(in the rows, 128 means zero)
The same turns and mirrors carry the whole set onto itself and the rows of a family onto each other. Which other rows belong to the same family as each row named below? List them in the order they appear above.
These 40 rows form 8 families of 5 rows each.
feza: [149 148 107 110 119 113 129 147  93 117 128 142 146 118  95 114  91 119
 110 138 146 145 146 101]
lomab: [127 100 114  91 125 120 120 146 119 140 122 143 149 113 153  94 116 117
 128 141 156 140 181 123]
kek: [164 143 109 117 130 121 120 144 129 103 125 145 125 133 115  98  88 134
 119 124 123 129 157 132]
Pepag: [131 130 110 103 129 132 119 135 101 149 139 142 142 124 145 120 114 114
 122 148 156 162 165  88]
nor: [121 115 118  95 121 114 129 139 130 147 116 149 144 115 163 115 118 119
 126 154 162 152 162 120]
Bup: [140 128 116 136 122 125 139 139 149 121 111 125 133 111 140 109 102 144
 137 146 150 150 163 145]
Pabe: [135 127 132 133 121 125 133 151 152 133 116 133 133 111 133 112 102 136
 124 135 151 142 162 152]
putur: [120 104 116 103 124 123 116 145 127 135 110 142 147 115 154 102 126 125
 128 157 161 143 171 126]
naf: [154 138 111 120 128 118 120 132 134  87 127 158 127 134 127 104  97 133
 128 123 133 130 153 131]
rigod: [158 137 113 118 123 122 124 151 113 106 129 157 126 130 115  93  92 137
 124 113 133 130 149 135]
fipin: [155 146 103 107 130 119 119 143 100 112 133 142 144 111  99 117  99 110
 114 135 145 139 152  92]
Tiv: [131 131 112  99 118 131 121 129 101 142 141 134 144 128 144 133 121 112
 123 136 151 154 159  89]
Pov: [158 139 107 120 125 121 130 140 129 102 123 156 127 141 119 106  88 136
 110 121 128 130 154 133]
bozuz: [118 110 120  97 117 117 135 150 127 137 114 135 152 118 161 107 121 124
 121 156 155 141 160 124]
gesa: [138 145 126 128 129 118 132 147 153 118 108 149 138 117 134 100 108 136
 133 131 151 147 180 146]
tonub: [135 135 108 101 121 121 132 125  99 143 142 137 152 130 135 124 114 115
 118 147 153 157 159  87]
Lifi: [150 148 106 126 128 126 135 138 131 110 113 154 130 131 117 106  85 135
 110 120 131 137 158 142]
rutid: [158 143 102 102 117 130 133 141  97 121 132 136 151 112  98 107  86 133
 119 137 144 154 151 102]
Lasog: [128 128 128 123 124 121 138 145 160 128 111 148 139 111 140 109 101 143
 131 136 148 148 174 144]
kime: [136 124 116 105 124 146 113 125  97 134 138 130 135 119 137 127 117 114
 116 140 145 157 165  94]
Gupe: [131 130 116  94 120 136 111 133 102 132 137 135 148 127 140 126 125 120
 122 140 161 152 160  87]
Bom: [137 128 100 106 109 128 131 129  92 135 134 136 142 131 140 129 112 110
 133 143 169 151 156  99]
norop: [134 130 123 102 116 132 126 136  93 127 138 134 138 125 150 123 135 116
 123 143 154 149 152  92]
tamu: [160 145 107 107 120 123 135 133 104 118 131 154 149 120  96 113  89 115
 104 133 137 146 152 101]
vil: [121 110 115  90 120 115 123 148 129 140 112 148 151 111 157 104 122 126
 123 150 158 147 167 128]
Makel: [135 110 124  92 104 118 136 146 132 131 111 143 149 116 159 102 116 130
 129 153 169 150 161 116]
vep: [129 132 121 100 106 131 127 132  99 135 138 136 146 131 137 134 120 112
 125 146 154 151 152  91]
zila: [151 140 109 114 132 120 125 142 103  97 121 141 142 105 105 108  99 124
 100 138 140 145 154  90]
nep: [154 144 116 115 120 114 129 146  88 109 134 144 145 112  99 109 108 119
 124 137 144 144 149  93]
sav: [143 132 136 127 130 110 116 144 144 126 120 137 136 113 131 104 107 135
 139 132 165 149 179 146]
Zef: [160 153 108 124 131 130 131 133 131  97 123 158 130 132 116 104  97 126
 109 127 134 136 153 132]
Vob: [159 135  98 117 115 133 138 144 132 106 121 146 120 122 125 106  80 127
 112 114 140 132 149 133]
mapi: [156 141 105 109 132 129 130 138 104 116 141 151 147 117 106 107  97 116
 100 144 142 149 152  88]
Bofaf: [159 141 108 109 127 116 130 141  99 119 128 143 149 111  98 116  95 115
 107 142 135 148 150  93]
Kuni: [127 105 125 101 126 127 129 154 124 134 119 139 145 101 158  99 129 128
 125 153 153 142 160 129]
Nik: [124 115 121  99 124 120 124 149 132 143 112 157 144 116 160 104 118 117
 138 145 157 150 176 124]
Sase: [139 125 128 139 130 130 131 155 140 127 126 136 127 108 133 103 108 140
 131 122 151 140 169 148]
Nizun: [134 129 128 136 124 119 130 144 155 125 116 142 133 114 127 114 109 141
 129 135 154 146 176 147]
meze: [143 123 131 135 123 123 124 150 155 124 113 138 128 117 131 102 107 135
 127 131 152 139 181 141]
pata: [149 139 107 120 120 125 131 147 130 109 129 151 131 135 114 104  82 137
 118 116 127 129 147 137]

Same family as vep: feza, Pabe, bozuz, pata
Same family as zila: lomab, naf, kime, sav
Same family as Bup: rutid, Bom, Makel, Vob
Same family as Kuni: rigod, norop, nep, Sase

The same turns and mirrors carry the whole set onto itself and the rows of a family onto each other. Which other rows belong to the same family as each row named below? List them in the order they appear above.
These 32 rows form 4 families of 8 rows each.
kufif: [112 137 149 132 112 136 151 128 150 124 113 136 116 135 119 137 114 123
 136 115 117 152 129 124 138 117 121  92 129 130 115 137]
diz: [143 133 131 126 118 128 119  96 126 122 139 122 105 133 123 117 131 138
 116 115 128 113 132 132 141 120 151 116 153 134 128 119]
zelik: [117 121 112 148 148 132 140 133 168  92 121 121 132 132 127 120 123 132
 127 121 139 133 128 120 145 115 118 141 123 142 119 127]
nudo: [128 144 124 133 108 132 124 162 152 120 126 115 110 139 137 139 124 143
 121 136 133 121 121 136  97 130 138 134  96 146 142 138]
ner: [126 143 125 132 110 139 120 162 149 119 126 120 118 142 145 139 125 145
 119 141 127 127 119 137  96 137 135 132 104 154 141 141]
guzom: [114 114 119 121 126 146 112 130 130 138 153 114 117 128 115 126 125 152
 135 115 108 117 109 135 121 125 128 127 109 154 108 126]
duzi: [114 143 148 131 107 131 147 123 149 133 111 131 123 144 119 134 130 115
 129 122 117 145 134 136 144 121 123  93 121 131 114 141]
vib: [142 134 151 131 109 119 118 133 138 146 143 136 127 116 138 136 140 105
 111 129 124 150 132 120 115 142 118 122 125 121 117 132]
Fetep: [115 124 118 146 148 136 143 133 166 106 121 126 131 140 123 118 124 133
 136 117 138 124 136 127 147 117 115 147 122 133 118 126]
fubu: [118 141 126 135 109 132 126 166 154 123 123 121 125 142 142 138 124 146
 121 135 126 127 121 133  93 131 127 136 105 151 145 133]
Devu: [118 126 119 146 145 130 139 139 170  93 128 125 131 127 129 115 122 132
 135 114 134 135 129 115 145 109 121 142 130 145 120 123]
fivu: [141 135 142 134 114 114 117 128 140 139 150 125 135 121 138 137 149 100
 112 136 124 150 130 116 116 138 119 131 124 121 115 132]
Geze: [145 135 143 139 114 119 117 135 147 136 147 139 134 114 139 130 135 104
 117 131 124 157 126 125 111 139 121 124 136 117 111 127]
rafu: [119 121 136 135 118 108 136 136 105 119 134 127 130 154 139 121 113 138
 131 152 121 136 140 126 121 136 143 132 141 130 150 145]
Lolu: [105 133 146 136 112 138 149 118 152 129 114 135 117 138 121 131 119 125
 131 120 117 151 132 127 144 122 117  93 122 135 115 140]
natov: [144 135 133 126 122 132 116 100 124 112 136 124 107 139 119 122 125 141
 115 119 134 108 134 136 137 125 149 115 152 144 126 125]
Rugi: [114 124  97 108 132 121 127 128 156  99 137 128 141 121 120 151 138 122
 114 133 113 122 122 109 119 132 126 125 120 120 145 121]
vokof: [129 130 136 129 115 104 138 134 111 112 127 125 133 153 136 119 113 136
 133 148 119 138 140 119 122 136 139 134 140 124 153 139]
sil: [139 136 137 126 119 136 120  96 127 113 137 121 106 131 129 124 124 143
 119 123 137 118 134 134 132 125 148 113 158 132 141 122]
lof: [113 122 114 145 152 128 137 130 165  94 117 119 130 131 125 121 121 137
 136 122 137 127 130 122 145 109 123 143 123 137 126 120]
ragan: [113 117 124 121 124 141 115 122 126 132 152 101 121 120 122 122 122 144
 137 108 112 120 105 135 121 119 124 127 122 153 104 126]
larug: [117 127 134 135 114  99 137 137 110 121 137 125 127 150 133 116 115 135
 136 148 118 127 142 124 117 135 142 135 133 128 151 146]
Ginuk: [120 118 117 121 119 148 118 133 136 137 148 107 118 119 115 127 124 144
 137 109 108 117 110 141 120 121 121 126 110 152 106 129]
sudo: [124 121 140 131 114 115 137 149 113 118 132 127 137 149 140 112 116 142
 138 146 122 139 135 128 119 142 138 134 135 122 155 140]
sefam: [121 120  99 110 131 113 117 134 150 103 136 128 146 112 123 141 139 115
 113 132 110 121 116 112 113 137 132 122 126 121 141 119]
lota: [114 121 115 121 120 135 119 126 129 138 154 116 115 127 112 121 121 149
 135 113 111 115 107 139 122 119 129 132 106 146 104 130]
gosag: [120 117 103 107 131 117 121 139 155  97 138 132 142 112 124 141 134 120
 117 136 106 131 118 116 120 124 126 111 127 122 145 118]
tun: [144 143 132 121 120 120 116  99 128 118 138 125 101 138 124 119 121 139
 115 124 135 105 137 137 135 120 143 117 145 136 130 127]
mazaz: [116 111 103 116 131 115 120 136 153 100 138 130 145 118 119 143 139 117
 110 137 110 128 120 111 117 133 127 112 123 121 145 118]
mepag: [109 143 151 137 105 136 151 122 148 127 114 134 121 137 118 131 120 128
 138 120 125 152 133 134 147 120 121 104 123 137 119 144]
gom: [146 132 146 139 114 123 115 128 146 136 145 135 132 121 133 130 139 103
 115 132 125 154 132 120 115 149 117 120 129 120 112 133]
Kuf: [123 139 130 126 109 137 120 169 151 119 120 115 123 139 145 134 128 144
 115 127 129 123 113 139  99 130 133 124 102 155 139 128]

Same family as fivu: duzi, Fetep, Rugi, sil, ragan, sudo, Kuf
Same family as vokof: diz, vib, fubu, lof, Ginuk, sefam, mepag
Same family as kufif: nudo, Devu, Geze, larug, lota, gosag, tun
Same family as Lolu: zelik, ner, guzom, rafu, natov, mazaz, gom

The same turns and mirrors carry the whole set onto itself and the rows of a family onto each other. Which other rows belong to the same family as each row named below? List them in the order they appear above.
These 30 rows form 5 families of 6 rows each.
tak: [129 149 129 144 135 148 151 159 100 139 133 156 116 145 126  93 120 128
 114 125 143 174 134 147 120 107 114 142]
Gov: [135 139 141 146 137 160 156 123 125 131 124 145 141 164 124 101 110 111
 112 125 127 132 119 144 142 130 125 160]
kemo: [124 146 139 133 147 145 131 123 112 113 117 147 138 152 128  94 127 111
 113 133 139 129 109 125 139 127 120 145]
Zafo: [112 131 138 139 126 126 137 139 145 120 151 145 113 140 108 121 100 136
  92 112 118 130 109 143 116 152 128 156]
Vepob: [136 149 118 139 132 154 146 128 136 148 116 153 106 113 113 123  98 108
 112 113 140 140 118 162 102 131 126 137]
vabe: [108 159 106 147 129 138 148 154 118 136 138 152 110 132 113 103 120 116
  92 135 155 165 115 159 105 130 127 122]
pena: [125 141 121 164 145 154 136 126 131 128 136 150  90 127 112 101 114 122
 122 121 146 175 124 165 123 120 127 120]
seko: [121 131 115 150 155 149 148 134 122 128 116 149  97 110 115 111 104 112
 110 105 152 150 120 152 118 114 115 125]
Neb: [124 131 136 131 127 143 150 126 127 143 120 125 108 148 115 120  94 138
 112 132 118 132  99 137 139 139 130 169]
Ribut: [120 142 122 115 126 161 141 131 126 139 137 145 121 138 113 112 121 130
 129 126 140 161 120 166 115  93  97 139]
mati: [115 134 111 136 142 139 121 111 113 164 130 115 104 147 110 117 100 129
 113 137 124 143 114 151 145 119 123 142]
Biki: [122 150 125 125 119 118 118 131 124 119 131 135 108 154 127 115 125 151
 122 119 129 144 114 131 148 112 129 159]
Gavag: [125 131 126 136 141 156 130 123 122 123 138 125 104 164 133 114 106 144
 107 130 121 162 107 127 152 122 140 132]
muta: [134 129 124 137 124 135 141 126 124 152 129 125 104 117 115 120  93 119
 110 117 146 166 106 151 127 116 105 112]
burib: [110 115 107 119 118 134 133 117 129 135 151 133  97 155 105 115 124 143
  97 131 117 149 111 143 112 141 115 135]
sab: [107 150 141 143 132 123 129 126 129 117 137 148 102 144 128 120 130 143
 103 134 140 164 132 162  97 152 125 125]
kige: [120 143 147 159 145 119 147 119 125 116 135 124 105 158 128 101 100 119
 101 112 146 163 131 156 126 140 110 120]
dasi: [ 88 122 115 134 137 122 139 127 132 131 143 145 110 138  99 114 112 147
  96 129 128 126 114 136 120 148 108 144]
guk: [100 145 137 157 155 122 151 129 130 112 124 147 102 129 127 120 113 140
  91 119 148 145 137 151 108 142 109 134]
Zeki: [ 84 142 133 125 130 120 116 132 121 134 152 126 126 157 105 112 106 135
  98 114 136 144 120 163 115 137 112 144]
risad: [139 146 133 161 144 134 155 122 144 122 136 145  97 138 126 124 105 127
  95 109 128 141 133 150 102 147 112 144]
Maro: [113 131 123 143 151 147 136 121 116 140 126 131 110 147 121 116 105 147
 118 136 127 133 104 111 151 139 122 145]
kita: [118 146  98 145 132 116 135 119 140 111 149 136 106 167 115 118 120 143
 111 113 136 138 110 133 131 131 135 132]
zod: [124 148 140 127 123 126 112 126 117 129 144 149 141 133 109 109 111 119
 102 127 136 158 110 143  98 104 101 138]
ligi: [115 144 130 116 138 155 135 137 111 130 127 151 126 125 124 113 121 111
 121 112 143 139 113 136 108 100  94 146]
kav: [117 164 140 137 129 165 134 136 124 135 134 160 133 135 118 108 103 106
 115 114 131 145 116 145 105 115 116 165]
ragad: [139 146 140 155 157 131 123 109 115 130 133 142 136 162 131 106 112 116
 108 139 129 148 133 142 135 115 128 128]
fop: [120 154 142 115 131 143 129 126 122 101 119 142 132 163 122  93 122 121
 109 142 136 154 111 154 132 110 130 143]
pek: [136 130 125 119 120 129 139 142 110 136 120 152 115 148 119  91 128 125
 125 128 132 148 127 146 151 104 124 147]
nup: [107 162  98 145 133 125 158 127 131 134 143 134  92 152 125 130 114 134
 106 134 143 151 116 143 103 133 118 121]

Same family as Neb: Gov, Zafo, Vepob, risad, kav
Same family as seko: kemo, dasi, guk, Maro, ligi
Same family as mati: muta, kige, Zeki, zod, ragad

The same turns and mirrors carry the whole set onto itself and the rows of a family onto each other. Which other rows belong to the same family as each row named below? List them in the order they appear above.
These 18 rows form 3 families of 6 rows each.
mip: [148 138 136 115 113 123 140 131 159 124 131  92 118 105 115 164 118 143
 129 112 120  89 139 149 122 124 133 119 138 141 124 171  99 122 129 132
 140 148 127 124 133 113 116 149 131 115]
Fera: [147 136 122 126 119 105 131 131 154 113 125 131 129 114 117 150  91 153
 134 113 133  92 139 150 102 152 128 113 147 140 111 171 117 140 145 151
  96 144 152 124 130 105 142 147 139  92]
Ropa: [132 114 114 119 112  95 119 124 107 141 154 157 134 123 105 123 112 139
 143 108 146  99 155 145 102 168 116 135 119 156 152 134 102 137 130 141
 112 158 105 123 156 123 120 116 121 130]
zalu: [118 135 136 113 126 121 120 122 128 140 128 129 130 137 130 120 104 124
 149 116 151 116 151 129 110 168 145 134 144 166 133 138  88 147 119 163
 109 146 110 141 113 119 103 110 125 131]
Batom: [136 113 120 100 118 106 126 126  99 149 148 137 125 118 103 123 120 143
 144 113 147 104 152 142 102 180 113 125 113 170 142 131  95 134 126 140
 113 148 111 123 142 116 112 108 114 122]
vef: [149 124 128 111 111 119 140 129 149 138 142  99 113  95 110 159 111 153
 127 111 120  91 132 156 132 128 127 117 140 147 118 171  95 117 143 134
 141 151 139 132 124 107 120 125 131 102]
Bazuf: [150 128 125 115 112 120 152 136 154 121 138 104 111  98 108 157 117 153
 135 112 123  87 133 160 120 136 129 128 137 139 114 169 101 112 129 141
 133 147 141 132 122 116 116 144 138 102]
bel: [163 138 133 137 120 115 124 134 146 124 134 126 138 112 116 153  97 153
 141 114 127  94 142 149 101 151 129 112 152 143 120 174 117 141 142 145
  97 136 136 131 145 104 137 156 142 109]
Dof: [125 114 120 120 112 118 126 140 132 136 124 115 124 124  81 163 104 141
 126 102 130  94 126 139 116 147 136 123 126 160 101 171 132 133 129 141
 116 146 151 106 124  95 124 136 108 114]
fosa: [132 111 127 111 118 102 124 127 101 142 140 147 138 116 109 128 118 138
 156 109 140 105 137 148  99 173 114 136 123 172 156 132  97 136 127 139
 124 153 101 130 144 120 119 105 118 123]
varet: [110 137 137 112 117 112 107 127 133 139 133 130 141 132 126 116 118 127
 152 112 145 117 147 128 102 160 142 131 146 158 142 139  95 146 120 161
 123 156  93 135 109 126 109 108 126 126]
gobav: [119 113 122 125 112 116 141 135 142 133 126 118 125 135  90 165 118 137
 131 108 127  96 126 153 112 145 130 127 135 149 105 173 125 136 129 139
 119 140 155 102 131 101 118 150 117 104]
meti: [119 131 116 103 116 109 115 113 135 149 149 129 112 125 118 142 109 124
 144 120 171 112 156 139 103 144 113 117 142 169 140 118  93 137 141 144
 147 163 134 136 128 142 126 107 133 122]
vimi: [117 132 115 111 113 102 100 115 136 148 137 130 115 123 117 137 117 123
 142 111 166 104 143 145  99 148 104 129 138 171 148 120 103 137 129 139
 139 163 119 144 126 147 125 113 129 122]
Disef: [119 132 137 120 108 114 116 122 137 138 137 133 133 131 127 118 109 134
 143 112 144 114 160 132 108 161 150 145 145 157 147 147  86 136 118 156
 113 151  91 144 128 128 100 122 135 131]
Sabuz: [109 129 115 114  99 106 114 117 141 143 139 132 119 131 113 143 111 112
 137 116 168 108 158 140 107 142 119 138 134 161 146 125 101 136 133 134
 149 167 119 134 139 144 118 119 127 132]
vut: [131 125 120 130 113 115 128 137 139 132 133 114 128 134  90 164 114 135
 130 104 136  87 120 143 108 136 125 120 130 152 108 163 137 136 126 136
 119 146 151 101 148 106 127 156 113 124]
guni: [154 143 123 137 123 117 124 134 143 128 125 127 132 110 113 149  84 146
 137 114 134  99 139 147 114 155 125 114 154 147 112 176 118 136 150 156
 101 147 154 139 121 105 140 139 139 105]

Same family as Ropa: mip, bel, Disef, Sabuz, vut
Same family as Bazuf: Fera, fosa, varet, gobav, vimi

The same turns and mirrors carry the whole set onto itself and the rows of a family onto each other. Which other rows belong to the same family as each row named below? List them in the order they appear above.
These 20 rows form 5 families of 4 rows each.
Seda: [150 124 105 118 109 123 138 126 145 146]
disa: [155 123 115 113 105 128 139 125 137 143]
vinag: [112 118 135 122 131 136 110 136 162 124]
vuvan: [109 110 147 125 142 132 115 140 139 135]
fako: [119 118 152 117 139 132 126 151 137 136]
fab: [154 127 104 111 115 121 130 120 139 136]
Lanor: [113 130 138 120 127 137 116 134 159 113]
Lafa: [113 121 150 117 142 129 121 142 131 130]
lodot: [139 127 114 136 111 121 142 121 124 155]
Lirun: [130 130 111 135 111 118 124 115 124 156]
sedi: [116 127 139 129 125 144 122 135 161 119]
kor: [112 126 137 125 137 141 107 126 157 127]
rebut: [113 112 144 114 137 137 108 139 136 135]
razaz: [149 131 101 120 114 118 140 128 135 136]
zapu: [135 134 114 134 113 118 131 116 116 148]
daba: [142 138 121 135 109 123 139 120 130 155]
Ranol: [108 121 137 121 133 125 113 135 154 114]
Gad: [151 116 104 110 119 123 129 116 142 144]
vav: [109 116 144 122 144 122 117 136 140 123]
pakez: [140 131 107 132 113 117 142 124 120 141]

Same family as Ranol: razaz, vav, pakez
Same family as Lirun: fako, sedi, Gad
Same family as zapu: fab, Lanor, Lafa
Same family as vinag: Seda, vuvan, lodot

The same turns and mirrors carry the whole set onto itself and the rows of a family onto each other. Which other rows belong to the same family as each row named below? List them in the order they appear above.
These 36 rows form 9 families of 4 rows each.
pif: [144 110 132 137 117 119 123 119]
zem: [141 110 128 134 117 119 119 126]
bazak: [104 122 146 130 126 141 162 138]
Potal: [125 118 152 113 119 127 150 106]
dena: [146 110 125 140 118 121 127 124]
nuro: [102 127 146 127 129 141 160 136]
gasu: [126 122 150 110 112 136 149 107]
pidu: [123 136 115 144 116 135 134 148]
gak: [123 141 111 141 118 134 134 138]
para: [124 115 152 113 118 132 149 105]
kuza: [116 138 114 143 117 133 140 144]
Kel: [104 119 150 124 123 141 162 137]
rame: [101 124 141 128 123 142 160 143]
Dogo: [145 111 127 132 110 119 123 128]
bod: [122 134 110 144 117 135 137 143]
Zuf: [131 118 150 116 115 132 153 105]
Vazal: [118 138 114 140 117 136 130 145]
tud: [101 127 145 131 130 142 160 133]
fatu: [124 120 154 112 115 140 151 109]
Simu: [120 137 112 141 117 135 131 143]
kepif: [104 118 150 129 125 142 159 140]
Dorol: [144 110 126 136 112 121 122 125]
pano: [ 99 123 144 128 123 143 159 135]
zesu: [126 119 156 112 117 132 146 108]
Bilo: [121 118 153 111 114 137 144 106]
Zizod: [132 116 153 113 115 134 144 107]
Tela: [100 124 149 126 123 139 156 140]
donel: [141 113 125 142 118 120 121 127]
Giz: [139 109 128 133 115 119 117 126]
Los: [105 124 145 133 126 142 164 138]
dep: [141 108 128 138 119 116 123 127]
fisu: [146 113 129 136 116 119 123 127]
Mag: [124 137 110 143 116 128 133 141]
Nam: [128 120 153 115 115 133 151 106]
Let: [127 138 113 144 118 131 138 144]
nofon: [123 134 115 143 115 139 134 147]

Same family as nofon: Potal, Dogo, tud
Same family as Zizod: pif, kuza, rame
Same family as Mag: Kel, fatu, donel
Same family as dep: gasu, gak, kepif
Same family as zesu: bod, pano, fisu
Same family as pidu: nuro, para, Dorol

